<51>: [168  44 141 115 152  89  78 110 100 142 168  91  94 157 149  57  99 156
 186 175 136  90]
<66>: [145 109 135  92 101 169 142 118 131 123 120 111 130 133 117 158 134 127
  93 130 130 132]
<128>: [ 99 119 121  99 107 187 101 160 124 100 127 105 163  73  67 177 181 138
  68  64 123 113]
<104>: [113 180 157 163 129 181 100 104 132 122  74 156  99 166 131 176 164 141
  67 106 130 115]
<88>: [ 79 188 110 139 119 141 129 119 149 127 110 121 167  66  80 195 162 112
  92  47 118 147]
<73>: [113 100 133 100 141 151 128 113 144 125 149  70 167  68  63 120 177 114
 110  79 115 138]
<76>: [163  74  67 177 181 106  99 113 115 157 122 132 129 164 180 100 104 141
 156 166 131 130]
<150>: [145 109 135  92 101 169 142 118 131 123 120 111 130 122 121 178 131 139
 110  96 137 112]
<205>: [162 110 127  66  47  79 188 167 118 121  80 139 147 110 194 119  92 149
 141 129 119 112]
perm: [ 67  74  99 100 104 106 113 115 122 129 130 131 132 141 156 157 163 164
 166 177 180 181]
<76>
perm: [127 110 121 167  66  80 195 162 112  92  47 118 147  79 188 110 139 119
 141 129 119 149]
<88>
next: [119 141 129 119 149 127 110 121 167]
[66]
perm: [ 67 177  99  74 180 129 163 130 157 113 132 166 106 115 100 141 181 104
 122 131 156 164]
<76>
next: [163  73  67 177 181]
[138]
diff <76>: [163  74  67 177 181 107  99 113 115 157 122 132 129 164 180 100 104 141
 156 166 131 130]
5, [106]
perm: [ 66  80 195 162 112  92  47 118 147  79 188 110 139 119 141 129 119 149
 127 110 121 167]
<88>

<165>: [126 124 100 136 129 130 131]
<128>: [129 132 122 118 126 124 128]
<150>: [130 139 153 127 127 128 130]
<205>: [127  95 138 121 128 125 118]
<199>: [129 132 122 118 126 136 128]
<76>: [124 110 100 147 131 134 130]
shift -1: [129]
[128]
next: [127 128]
[130]
diff <199>: [129 132 122 118 126 136 127]
6, [128]
shift +1: [122 118]
[123 119]

<165>: [154 114 121 166 145 120 139 130 132 128 139 130 164 134 110 108 138 141]
<51>: [ 99 120  98 136 131 140 124 143 126 142 129 118 114 139 120 135 120 194]
<150>: [168 136 134 111 131 131 118 134 125 130 165 133 127 134 132 151 125  98]
<128>: [117 116 113 133 134 131 118 131 139 136 131 132 127 132 129 132 134 157]
<66>: [168 136 134 111 131 131 118 134 125 130 165 133 127 134 132 151 125 164]
<88>: [117 155 122 157 146 128 117 144 129 128 124 141  85 131 114 130 104 160]
<41>: [ 85 140 119 164 128 132 128 129 130 110 131 121 107 145 133 119 137 166]
shift +1: [130 165]
[131 166]
find: [168 136 134 111 131 131 118 134 125 130 165 133 127 134 132 151 125 164]
<66>
diff <66>: [168 136 134 111 131 131 118 134 125 130 165 133 126 134 132 151 125 164]
12, [127]
shift +1: [132 128 139 130]
[133 129 140 131]

<165>: [107 151 177 101 163 213 115 129]
<88>: [ 91 140 165  97 176 201 101 133]
<73>: [111 122 118 122 116 173  88 140]
<41>: [ 94 125 152 103 164 148 114 143]
<51>: [ 90 126 143 113 136 157 110 163]
<66>: [140  96 133 165 201 101 176  91]
<104>: [ 99 105 144 129 139  82 140 161]
<76>: [114 122 116 122 118 109 125 161]
<199>: [123 115 108 121 107 105 122 163]
<128>: [113 119 109 121  89  94 124 161]
<205>: [135 115 102 125  86  79 122 169]
<150>: [ 91 140 165  97 176 201 101 154]
next: [122 116 122 118]
[109]
diff <41>: [ 94 125 152 103 165 148 114 143]
4, [164]
diff <88>: [ 91 140 165  97 176 201 102 133]
6, [101]
perm: [133 101 201 176  97 165 140  91]
<88>
diff <128>: [113 119 110 121  89  94 124 161]
2, [109]

<128>: [ 93 133  99 150 167 126 154 112 101  72  83 102]
<41>: [128 142 184 134  87 113 155  99 160 150 157 126]
<73>: [121 144 109 109 142 168 150 160 213 128 126  63]
perm: [ 99 150 167 126 154 112 101  72  83 102  93 133]
<128>
diff <73>: [121 144 109 109 142 168 151 160 213 128 126  63]
6, [150]
shift -1: [160 150]
[159 149]

<128>: [133 130 139 136 119 138 122 118 124]
<51>: [133 131 144 141 114 142 118 112 122]
<66>: [148 140 187 137  78 182  92  71 107]
<104>: [112 118  81  91 168  86 157 173 145]
<73>: [112 118  81  91 168  86 175 203 156]
<76>: [ 90  81 118 175 203  86 168 112 156]
perm: [ 81  86  91 112 118 156 168 175 203]
<73>
shift +1: [137  78]
[138  79]
shift +1: [81]
[82]
next: [ 81  91 168  86 175]
[203]
diff <128>: [133 129 139 136 119 138 122 118 124]
1, [130]
next: [ 81 118]
[175]

<199>: [131 138 189 133 139 130 138 135 131]
<88>: [131 130 189 133 139 130 138 135 131]
<66>: [134 130 148 129 151 133 132 165 133]
find: [131 130 189 133 139 130 138 135 131]
<88>
perm: [131 135 138 130 139 133 189 138 131]
<199>

